[-11  50  40   0] -> Riba
[ 39   3  16 -13] -> fam
[-19 -13   3 -14] -> Guz
[11 50  3  0] -> gigan
where: [16]  fam, 3
at: [-13   3 -14]  Guz, 2
find: [11 50  3  0]  gigan
tail: [-19 -13]  [  3 -14]
tail: [11 50]  [3 0]
where: [39]  fam, 1
where: [11]  gigan, 1

[ 17 -45  38 -23  18  17   4  -9] : riz
[ 42   1   5 -23 -21   6 -35  15] : sori
[-42 -21 -40   6 -17  38  12   2] : Teg
[  1  42 -11  16  18  16   4  -9] : Situk
[ 12 -42  38 -17 -21   6 -40   8] : mito
where: [5]  sori, 3
find: [ 12 -42  38 -17 -21   6 -40   8]  mito
at: [ 12 -42  38 -17 -21   6 -40]  mito, 1
then: [  1  42 -11]  [16 18]
tail: [  6 -35]  [15]
then: [-42 -21 -40   6 -17]  [38 12]

[ -5   4  -2   2   1  -3   1  -8   1   0  -2   6  10   1   4 -12   1  -3
  10   6  13  -1   0   2   0  -9   1]  pozas
[ -5 -19  -2  -4   1 -16   1 -19 -18  -2  -9   6  26   5   4  12   1   7
  10   6  13  -1  -4   2   0  -9   0]  Zore
[ -5   4  -2   2   1  -3   1  -8   1   0  -2   6  10   1   4 -12   1  -3
   9   6  12  -1   0   2   0  -9   1]  dibof
[  3  27  -2 -17   1 -10   1   8   1  -2  -2  -4  22   1  14 -25  -2  -3
  10  -4  13  -1  -3   2   7 -16   9]  Sirod
[-33  28 -21   2   9  11   1 -35  48   0  17   6 -35   1   4 -43 -16  10
   5  11  14   8   0   3   0  -9   1]  zega
[ -5   4  -2   2   1  -3   1  -8   1   2  -2   6  10   1   4 -12   1  -3
  10   6  13  -1   0   2  -8  -9   1]  zif
[ -5   4  -2   2   1  -3   1 -15   1   7  -2   6  10  -5   4 -12   1  -3
  10   6  22  -9  -1  16 -16  -9   1]  vati
[ -5   4  -2   2   1  -3   1  -8   1   0  -2   6  26   5   5 -12   1  -3
  10   6  13  -1   0   2  -2  -9   1]  nagit
[ -5  29  -2  -8   1  -3   1   4   1  -2  -2   6  18   1   4 -12 -14  -2
  10  -5  13  -1   0   2  17  -9   1]  tam
[-2  4 -2  2  1 -3  1 -6  1  0 -2  4  4  1  4  2  1 -3  9  6  3 -1  0  2
  0  3  1]  baf
[ -5 -52  -2 -42   2  -3 -19  -8   1   0  -2   6   4  39 -24  -8 -21  -3
  10  11  16  -1  -9  22 -14  -9   1]  sigu
[ -1  -6  -2   2   2  -8   1  -8   9   0 -22 -11  10   1  14 -13  24 -10
   5   6  13  -1   0  -5   0 -17   5]  Dizif
tail: [ 39 -24  -8 -21]  [ -3  10  11  16  -1  -9  22 -14  -9   1]
find: [ -5   4  -2   2   1  -3   1  -8   1   2  -2   6  10   1   4 -12   1  -3
  10   6  13  -1   0   2  -8  -9   1]  zif
tail: [26  5  4]  [12  1  7 10  6 13 -1 -4  2  0 -9  0]
at: [16 -1 -9 22]  sigu, 21
then: [-8  1  2]  [-2  6]

[ -9 -10  -1  43 -11 -23  32  18  21 -45 -25  -3 -31 -37  32   4  32 -11
   3   6 -34 -30] -> domi
[ -1  29 -33   4  -2  14  17  12  13 -47 -17  -8 -10  -1  43 -11 -23  32
  -8  31 -11  -1] -> Tobek
[-31 -37  32   4  32 -11   4   6 -26   1   4  16  35  19  19 -10  21  12
  -7   5   2 -27] -> rerat
[ -5  20 -25  -3  -8  12  14  18  21 -45 -25  -3 -31 -24  45  -3  -5  14
  -2  24 -25 -10] -> sek
where: [16]  rerat, 12
at: [-31 -37  32   4  32 -11   3   6]  domi, 13
at: [ 19 -10  21  12  -7   5   2 -27]  rerat, 15
then: [ -8 -10  -1  43 -11 -23  32]  [-8 31]

[-13  -1  27 -33  -9  35 -16  20]  duduf
[-13  -1  27 -33  -2  36   2 -22]  Vozef
[ 20 -35  12 -20 -19 -12   5  -7]  nad
[ -2   6  -2  -1  -6   3  15 -22]  kar
[  3  -5  10  13 -15 -25   7  -3]  leg
[-13  -1  10 -33  -9  35 -16  20]  subak
[ 21   7  16  -8  -9 -32  -7  19]  dopiv
[ -6  10  13 -15   6  30  -8   5]  bup
[  0   4   5 -39  18  16  11 -35]  tid
[ 11 -20 -11  21 -12  -9 -10 -19]  zuto
[  8 -20   6 -23  -6 -55  -1   9]  Nisot
[-11 -13   6  -6   6 -40   8  -2]  guri
where: [2]  Vozef, 7
at: [ -5  10  13 -15]  leg, 2
find: [ 21   7  16  -8  -9 -32  -7  19]  dopiv

[ -1   8   4   6  15  -2  -2  19 -33  15]  Miru
[ 12 -24   3  49 -16   4  15  29  15 -14]  nufi
[ -7  10  -1 -27   3  -4  -8 -19   9  -3]  Bava
[ -7  17  10  -2  21 -17 -11  28 -11  -7]  Tapul
[ 5 -9 -3 17 -7  5  6  4 -2  2]  dudil
[ 9 -6  7 -1 -2 15 19 -2  0 -8]  mek
then: [15 -2 -2 19]  [-33  15]
at: [ 21 -17]  Tapul, 5

[ 38  13 -35   8   2  20  -2  42 -13  13  29  22 -21   3   6   6 -10 -40
  -4  -8 -20  29 -10 -13 -18 -11 -31   2   1  28  -5  -1 -22  11  -6   7
 -31  54 -12   5 -42  -5  33   0   8 -24] : Bov
[  1  -2   2  -2  -3  -3   1   0  -1  -7   3  21 -14   5   4  14 -15 -37
 -12  -4 -18  18  -6 -10 -22  -4 -28   1  -5  25  -5   4 -22  14  -7  17
 -25  -6   1   1 -38   2  32  -4   0 -21] : Rusez
[ 35  12 -32   7   2  19  -2  37 -13  11  26  19 -18   3   5   7  -8 -36
  -6  -7 -18  26  -7 -12 -16  -9 -27   0   1  25  -4  -1 -21  10  -6   8
 -26  49 -11   4 -38  -4  30  -1   6 -22] : bifop
[ -5  -1   6  -1  -1  -3   1  -2   2  -2  -3  -3   1   0  -1  -4   3   3
   3   0   2   0   2  -4  10 -10   2 -16 -10  -1   5  -1   3  -2   1  -3
   2  -5   1   1   4  -2  -4   1   2   2] : gudob
[ 2  0 -1  1  1  0  0  0 -1  1  1  2  0  0  1  1 -1  0 -1  1 -1  1  0  0
 -1  1 -1  0  0  0  0  1 -1  0 -1  1  0  2 -1  0 -2  0  2  0 -1 -1] : Netop
[ 19   2 -26   7   7  13  -4   4 -12  13   9  14   0   5   3  19 -12 -14
 -17   2  -7  -2   2  -4 -16   5 -10   2  12  10  -1   8 -10  10  -1  18
  -9  19  -3  -6 -15   9  16  -7 -10  -7] : geris
[ 19   2 -26   7   7  13  -4   4 -12  13   2   2   0   5   3  19 -12 -14
 -17   2  -7  -2   2  -4 -16   5 -10   2 -10  10  -1   8 -10  10  -1  18
  -9  19  -3  -6 -15   9  16  -7 -10  -7] : Ritu
tail: [-5  1]  [ 1  4 -2 -4  1  2  2]
tail: [-31  54 -12]  [  5 -42  -5  33   0   8 -24]
find: [ 2  0 -1  1  1  0  0  0 -1  1  1  2  0  0  1  1 -1  0 -1  1 -1  1  0  0
 -1  1 -1  0  0  0  0  1 -1  0 -1  1  0  2 -1  0 -2  0  2  0 -1 -1]  Netop
tail: [-10 -13 -18]  [-11 -31   2   1  28  -5  -1 -22  11  -6   7 -31  54 -12   5 -42  -5  33
   0   8 -24]
then: [  2  -4 -16   5 -10   2 -10  10  -1]  [  8 -10]
at: [ 1 -2  2 -2 -3 -3  1  0 -1 -4  3]  gudob, 7

[  7  -1   8   4  26   4 -36   9 -11] = rivu
[-14   2  10  -9 -54  -3  -6  -8   5] = senu
[ -1  -3   7   5 -49   4  25 -15  -3] = gutab
[  4   1   9  -1  32 -13 -23  21  -7] = soze
[  9   2  11   9 -18 -14 -23   9  -3] = fofof
[  8   1 -20   5  37  -2 -20  -9 -13] = gur
[ -2   0 -10  -8  17   7 -17  10   9] = bodi
[ 9 -1  7 10 31 -8 -5  4 -6] = bak
[ -7  -1   4   4  -7  -6  16 -26   6] = dem
where: [26]  rivu, 5
tail: [-13 -23]  [21 -7]

[-42 -40 -41   8] -> res
[-21 -16 -41   9] -> vizun
[ 1 12  2 -8] -> devef
at: [-41   9]  vizun, 3
tail: [ 1 12]  [ 2 -8]

[  0   4   6  -1   0  -1   1   1  -1  -4   0  -1  -1   0   0   0  26   2
   1  -1   1   0   1  -6   0  -1   0  -7  19  -1   0   8  -3  -1   1  11
  13   9  -2   4  11   0   0   0   0  15   7   4   0   0 -13   0   4   0
  -1   3  23   1   0] : Tosi
[  1  -6 -27   1   0  13  -1  -1   1   5   0   6  -1  -1   0   0 -33  -2
   0  -1  -1   1  -1   9   0  -2   9  21  -7   2  -1 -10   1   1   0 -16
 -16 -12  -5  -9  20   0   0  37   0 -17  15 -10   0  -1  35  -1  -1   1
   2 -22   4   2   1] : sorit
[  1  -5 -23   1   0  11  -1  -1   1   4   0   5   0  -1   0   0 -31  -2
  -1  -1  -1   1  -1   8   0  -3   8  13 -11   2   0  -6   2   1   0 -16
 -18 -11  -3  -9  13   0   0  34   0 -18  13 -10   0   0  35  -1  -2   1
   2 -21  -3   1   1] : nub
[  0   4   6  -1   0  -1   1   1  -1  -4   0  -1  -1   0   0   0  26   2
   1  -1   1   0   1  -6   0  -1  -2  -7  19  -1   0   8  -3  -1   1  19
  24  18   0   9  -1   0   0 -20   1  24  -3  10   1   0 -31   1   7  -1
  -2  22  15   0  -1] : zumi
[  5  -3  -1   0   0 -31  -2  -1  -1  -1   0  -7   0   0   0   0  30   2
   1   1   1  -1   1  -7   1   2  -8  -7  11  -2   0   7  -2  -1   0  26
  22  18   2   9 -10   0   0 -28   0  27  -7  12   1   0 -40   1   3  -1
  -2  21  17  -1  -1] : gaki
[  0   4   6  -1   0  -1   1   1  -1  -4   0  -1  -1   0   0   0  26   2
   1  -1   1   0   1  -6   0  -1  -2  -7  19  -1   0   8  -3  -1   1  19
  24  18   0   9  -1   0   0 -20   1  24  -3  10   1   0 -31   1   7  -1
  -2  12  24  -1  -1] : dig
[  0  -1 -14   0   0  14   0   0   0   1   0   6  -1   0   0   0   0   1
   2  -2   0   0   0   0  -1  -4   9   1  18   1  -1   8  -2   0   2  -1
   7   5  -3  -1  18   0   0  13   1   0  11   1   0  -1  -1   1   7   0
  -1  -9  16   0   0] : fizar
at: [  5   0  -1   0   0 -31  -2  -1  -1  -1]  nub, 12
find: [  5  -3  -1   0   0 -31  -2  -1  -1  -1   0  -7   0   0   0   0  30   2
   1   1   1  -1   1  -7   1   2  -8  -7  11  -2   0   7  -2  -1   0  26
  22  18   2   9 -10   0   0 -28   0  27  -7  12   1   0 -40   1   3  -1
  -2  21  17  -1  -1]  gaki

[  1  14 -35 -15  19 -40  26  22 -33  26   3] = zute
[ 6  5 -4  3 -4 -9  4  3 -1 -2  7] = Nam
[ 6  5 -4  3 -3  2  4  2 -4  0 -2] = lev
[-15  22 -40  26  22  -4  -2   2   5   5  -3] = Zod
[  8  -7  10  -5  26 -40  22  19  -6  -7  11] = fil
at: [ 19 -40  26  22]  zute, 5
tail: [ 6  5 -4  3 -3]  [ 2  4  2 -4  0 -2]
then: [-15  19 -40  26  22]  [-33  26]

[ -6 -19 -20 -49 -28] : mupa
[-19  -5 -21 -20 -16] : motu
[ -6 -19  -4  55  25] : ren
find: [ -6 -19  -4  55  25]  ren
at: [-19  -4]  ren, 2
where: [-28]  mupa, 5

[-15  11  -3   5  17   7   2   5 -11  -8   4  -1  10   9  -7   4   9  -8
   0] : toviv
[  0  27  27  25   4   7  18   3  25 -19  -2 -12 -52 -28 -16 -15   4  16
 -11] : fovov
[-13  17 -17   3   6   8  17  16 -25  -6 -43   2  37   1 -29  15  13  -5
   2] : kiz
[-16 -33   7   1  16  37  -6 -43   1  16  17   2 -29   8 -25  15 -40  -6
  15] : sosod
at: [ 37  -6 -43   1  16  17   2 -29   8 -25  15]  sosod, 6
find: [-13  17 -17   3   6   8  17  16 -25  -6 -43   2  37   1 -29  15  13  -5
   2]  kiz
where: [-2]  fovov, 11
at: [15 13 -5  2]  kiz, 16
at: [-29  15]  kiz, 15

[-17   8   2  28  13 -23 -16   8 -14  -6   0  -2  -8  -3  23  29   3  -1
 -11 -12  -4 -11  11   6  32 -10 -16 -24  26  -6  11 -15   6 -11 -15   1
  11   5 -25 -12   5  13  32  27  10  10   8  43  18  -2 -14  36 -13   0
 -13  -6 -21  -2  23 -12   3  10  -1]  bor
[-24  -2   6 -16   2  -2  -9 -15  -2  -1  22 -13   3  -5  37   2   2  17
 -11   9   0  -6  28   4   9  -4  22 -28  25  16   7  33 -16   6  21  11
  20   4  -4   0 -15  -7  -7  26  23  -6  -3   7 -14 -21 -10  35 -13  -5
 -15   3 -14  13  -5  43  12   6  20]  donir
[  9  -8  13   3 -11  24  15  -4 -12  17   2   3  -1   4   5  -2  -5  -3
  -5  29  16   5  -7  -4 -14  36  22 -21   6  -7 -21  19 -10  25  37 -27
   3  52   2  -4 -16 -14 -15   2   1 -20 -36  -5 -11 -13 -13   5   7  -7
   5   5   5  -7 -11  10  10  31  -2]  lif
[-17  31   0  -6 -17  14   3  -5   1   5  21 -11  10  20  14   6 -10  44
  20   0 -21 -10  -8  -4   5 -16 -16 -23  26  -6 -15  -3  -3 -35   9 -12
  -7   5   2  -4 -19   9 -30   1 -11  13  -6 -12 -12  -4   1  11 -18 -17
  -3  23   2  19 -14  16  25   2 -12]  Zib
[  3  -1 -11 -12  -4 -11  13 -29 -12   7  12  -2  14 -21  -6   4  -3 -16
 -11  -4   4   1  26  23  13  -5   3 -32  15  13  -5 -12  -9   7  13  21
  -2  26 -10  -8   4 -12  -2  19  16  -3   7 -19 -17 -35 -11  21  -4  18
  13 -16  -7   7  -9  -4   5  -4  29]  Ragek
[ 26  -3  -1  15  -6  22  27  -9  34   5  -8  34 -11  -9 -12 -11   6  -6
  -6  19   3  45  -7  12   8  13   2  -6 -15 -11 -31 -17   7  20  19 -19
  -1  25  18  18  -9   8   0 -19 -10  -8 -19 -14 -25  -5  16 -14   0 -15
  16   5   1  -9  -7 -20  15  -1  -2]  Fadaz
[-23   4   1  -5 -11  -6  -5 -27 -16  11  -2 -22 -13 -11 -20 -11 -17  -5
  -1  13 -16   8 -12  31  -2   7 -10   0  21  -1  22  -6 -14  29  10  22
 -12   1  10  -5 -18 -22 -37  -4  18  -5   1 -21  10 -10   8  17  31   6
   8  24   0  -5 -15   8  11   8  23]  fuge
[ -3 -13   1   0 -10  11  -1   2   6   0 -13   0  47 -10   9  27  39   2
  -4 -16  16   6   7  -8   8  -9  22 -22 -18  -8 -16 -13 -13  28 -13   3
  -7  -2 -14  -4  12 -19  17 -37   4  18  -3   4 -21 -33  -3  -7  -1  -9
   3 -15  21  -9  19  25  -6  -5 -12]  Tuzi
[ 10 -15  -8 -13   3  11  -8   7  29   3  10  22   2 -12  11   0  -4  -4
   0  -3 -17  -5  16 -16 -16  -2   6 -18 -11  20 -33 -22  -6 -15  16 -23
  -5   4  13  40  -7  16  19 -13 -12  19   8 -16 -26 -17  18 -29 -15  -4
  17  -4   8 -17  -3 -10  10 -13  25]  kipaf
at: [  3  -1 -11 -12  -4 -11  11]  bor, 17
tail: [-16 -23  26  -6]  [-15  -3  -3 -35   9 -12  -7   5   2  -4 -19   9 -30   1 -11  13  -6 -12
 -12  -4   1  11 -18 -17  -3  23   2  19 -14  16  25   2 -12]
tail: [ 7 33]  [-16   6  21  11  20   4  -4   0 -15  -7  -7  26  23  -6  -3   7 -14 -21
 -10  35 -13  -5 -15   3 -14  13  -5  43  12   6  20]
find: [ -3 -13   1   0 -10  11  -1   2   6   0 -13   0  47 -10   9  27  39   2
  -4 -16  16   6   7  -8   8  -9  22 -22 -18  -8 -16 -13 -13  28 -13   3
  -7  -2 -14  -4  12 -19  17 -37   4  18  -3   4 -21 -33  -3  -7  -1  -9
   3 -15  21  -9  19  25  -6  -5 -12]  Tuzi
then: [  3 -15]  [21 -9]
find: [  3  -1 -11 -12  -4 -11  13 -29 -12   7  12  -2  14 -21  -6   4  -3 -16
 -11  -4   4   1  26  23  13  -5   3 -32  15  13  -5 -12  -9   7  13  21
  -2  26 -10  -8   4 -12  -2  19  16  -3   7 -19 -17 -35 -11  21  -4  18
  13 -16  -7   7  -9  -4   5  -4  29]  Ragek

[  9  -3 -19 -13 -14   3  19 -32   4 -10 -33  -1 -14   4  10  27 -19  -6
  17  -3  12  19  21   6  -2   3   2  -6 -11 -17 -13 -28  30   6   4  23
  -6 -17  -5  22  32 -17   4   1 -10   3  11  20  -8   8  -5 -17   4] = tupu
[ 11  -3 -29   1  -7  -8  -2  16 -14   7  22   1 -10  -8  11 -30  19 -25
  22  15   4   5   1 -14  -3 -11  38  23   6  -6  14  24 -12  21   4  20
  12  -9  -9   7   4 -39  13   8   1 -16   8 -15  -4   1  14  -4   9] = vut
[  9  -2 -24  11 -11  -1   7  14  -7   3  20   5 -23 -21  15 -45  21 -20
  25  26   5  16   7  -5  -1 -16  55  26  14  -2  19  26   7  32  16 -30
   8 -12  -2   2   4 -31   6   7  -5 -19  -7  -8 -12   2  11 -20  13] = raku
[ 19 -45  19 -20  -7  -8  -2  16 -14   7  22   1 -10  -8  11 -30  19 -25
  26  15   4   5   1 -14 -13 -11  38  23   6  -6  14  24 -12  21   4 -19
  -6 -16  -9   7   4 -39  13   8   1 -16   5 -15  -4   1  14  -4   9] = valil
[  9  -2 -21  11 -11  -1   7  14  -7   3  20   5 -23 -21  19 -45  21 -20
  25  26   5  16   7  -5  -1 -16  55  17   7   5  10  30  -9  23  10 -20
   5  -9 -13   0   4 -33   5   4  -5 -34   4  -8   6  -3  14 -14  17] = leso
find: [  9  -2 -24  11 -11  -1   7  14  -7   3  20   5 -23 -21  15 -45  21 -20
  25  26   5  16   7  -5  -1 -16  55  26  14  -2  19  26   7  32  16 -30
   8 -12  -2   2   4 -31   6   7  -5 -19  -7  -8 -12   2  11 -20  13]  raku
tail: [ -6 -17]  [ -5  22  32 -17   4   1 -10   3  11  20  -8   8  -5 -17   4]
at: [ 15 -45  21 -20]  raku, 15
tail: [19 26  7]  [ 32  16 -30   8 -12  -2   2   4 -31   6   7  -5 -19  -7  -8 -12   2  11
 -20  13]
find: [  9  -3 -19 -13 -14   3  19 -32   4 -10 -33  -1 -14   4  10  27 -19  -6
  17  -3  12  19  21   6  -2   3   2  -6 -11 -17 -13 -28  30   6   4  23
  -6 -17  -5  22  32 -17   4   1 -10   3  11  20  -8   8  -5 -17   4]  tupu
tail: [ -9  23  10 -20]  [  5  -9 -13   0   4 -33   5   4  -5 -34   4  -8   6  -3  14 -14  17]

[-21 -17   2 -30 -17  39  56  13  51  -8  19   6  -9 -36 -34 -32  25 -23
   7   9] -> fonus
[ 24  -4 -38   6 -16  16  -1 -13  16   3  11 -23   1 -27  56  -1 -12   3
 -14   0] -> kopa
[-14 -53 -36 -38 -37  16 -10  47 -51   5  25  -2  33 -54 -40  -7  15   3
 -13 -10] -> mas
tail: [  3 -13]  [-10]
tail: [-12   3]  [-14   0]
at: [  3  11 -23   1 -27  56  -1]  kopa, 10
where: [15]  mas, 17

[-12  19  10   0  -5 -51] : Buten
[-12  19 -17  16  -4 -31] : kud
[ 38 -12 -17  17  -4 -31] : Biv
where: [0]  Buten, 4
where: [16]  kud, 4
then: [10  0]  [ -5 -51]
at: [ 19 -17  16]  kud, 2
find: [-12  19  10   0  -5 -51]  Buten
tail: [16 -4]  [-31]

[-15  -2  26   5 -25 -17  -5  10  -9 -10  21 -17 -33   2  18 -15  -7   6
  31  -6  -4  -9  19  28 -49  -3   6  18  31  30  19  27  29   3  -8  16
  24  13  29] = Tal
[-1  0  0 -3 -2  4  1  0 -1 -1  2 -2 -6  1 -3 -2  8  1  3 -3  0 -3  0  1
  2 -1 -6 -3  0  2  3  3 -2  0 -3  1  1 -2 -2] = Bar
[-11  -1  22   5 -18 -13  -3   7  -7  -7  17 -14 -22   1  11 -11  -5   5
  26  -4  -4  -8  16  20 -36  -1   4  10  17  22  11  19  20   2  -4  15
  14   8  20] = fitev
[ 0  1  5  2 -1 -1  0  0  0 -2  3 -2  0 -2  1 -1 -2  2  4  0 -1 -1  4  2
 -4  0  1 -1 -2  2  0  0  2  1  2  3 -1  1  2] = Lufe
[  3  -1  13 -35  19  13  20 -16  -2 -22  16 -25 -18 -20 -13  -4  33 -12
  16 -14 -18 -15   6   3   1 -19 -53  -6 -28  17   4  18 -19  -2 -31  21
   6  -2 -14] = Bopon
[  0   0   3  -8  -1   7   4  -2   0  -5   5  -5 -11  -1  -5  -4  14   1
   6  -6  -1  -6   1   2   3  -4 -13  -6  -3   5   4   5  -5   1  -7   4
   3  -3  -5] = Maseb
[  3  -1  13 -35  19  13  20 -16  -2 -22  16 -25 -18 -20 -13  -4  33 -12
  16 -14 -18 -15   6   3   3 -10 -28  -7 -11  10   6  10  -2  21   6 -31
 -19  -3  -8] = deda
[  0   0   3  -7  -1   7   3  -1   0  -4   5  -5 -11  -1  -5  -3  14   1
   6  -6  -1  -6   1   2   3  -4 -12  -6  -3   5   4   5  -4   0  -7   4
   2  -3  -4] = Pap
tail: [17 22 11]  [19 20  2 -4 15 14  8 20]
then: [-19  -2 -31  21   6]  [ -2 -14]
find: [  0   0   3  -7  -1   7   3  -1   0  -4   5  -5 -11  -1  -5  -3  14   1
   6  -6  -1  -6   1   2   3  -4 -12  -6  -3   5   4   5  -4   0  -7   4
   2  -3  -4]  Pap
then: [22  5]  [-18 -13]

[ -5   0  19  -1  -7  27  54 -12]  Segun
[ 28  -6 -54   0 -46  24 -42  16]  Gug
[ 10  -7 -44  -5 -16 -35 -20  29]  kodup
[ 30  -6 -49  -1 -45  17 -36  16]  vog
[ -6   0  18 -46  24  52 -17  30]  Dipu
[ 12   1  -1  -5  -7 -44  29  -4]  Vutad
then: [ -6 -54   0 -46  24]  [-42  16]
tail: [ 0 19]  [ -1  -7  27  54 -12]
where: [-36]  vog, 7
where: [-49]  vog, 3
where: [28]  Gug, 1
at: [19 -1 -7]  Segun, 3

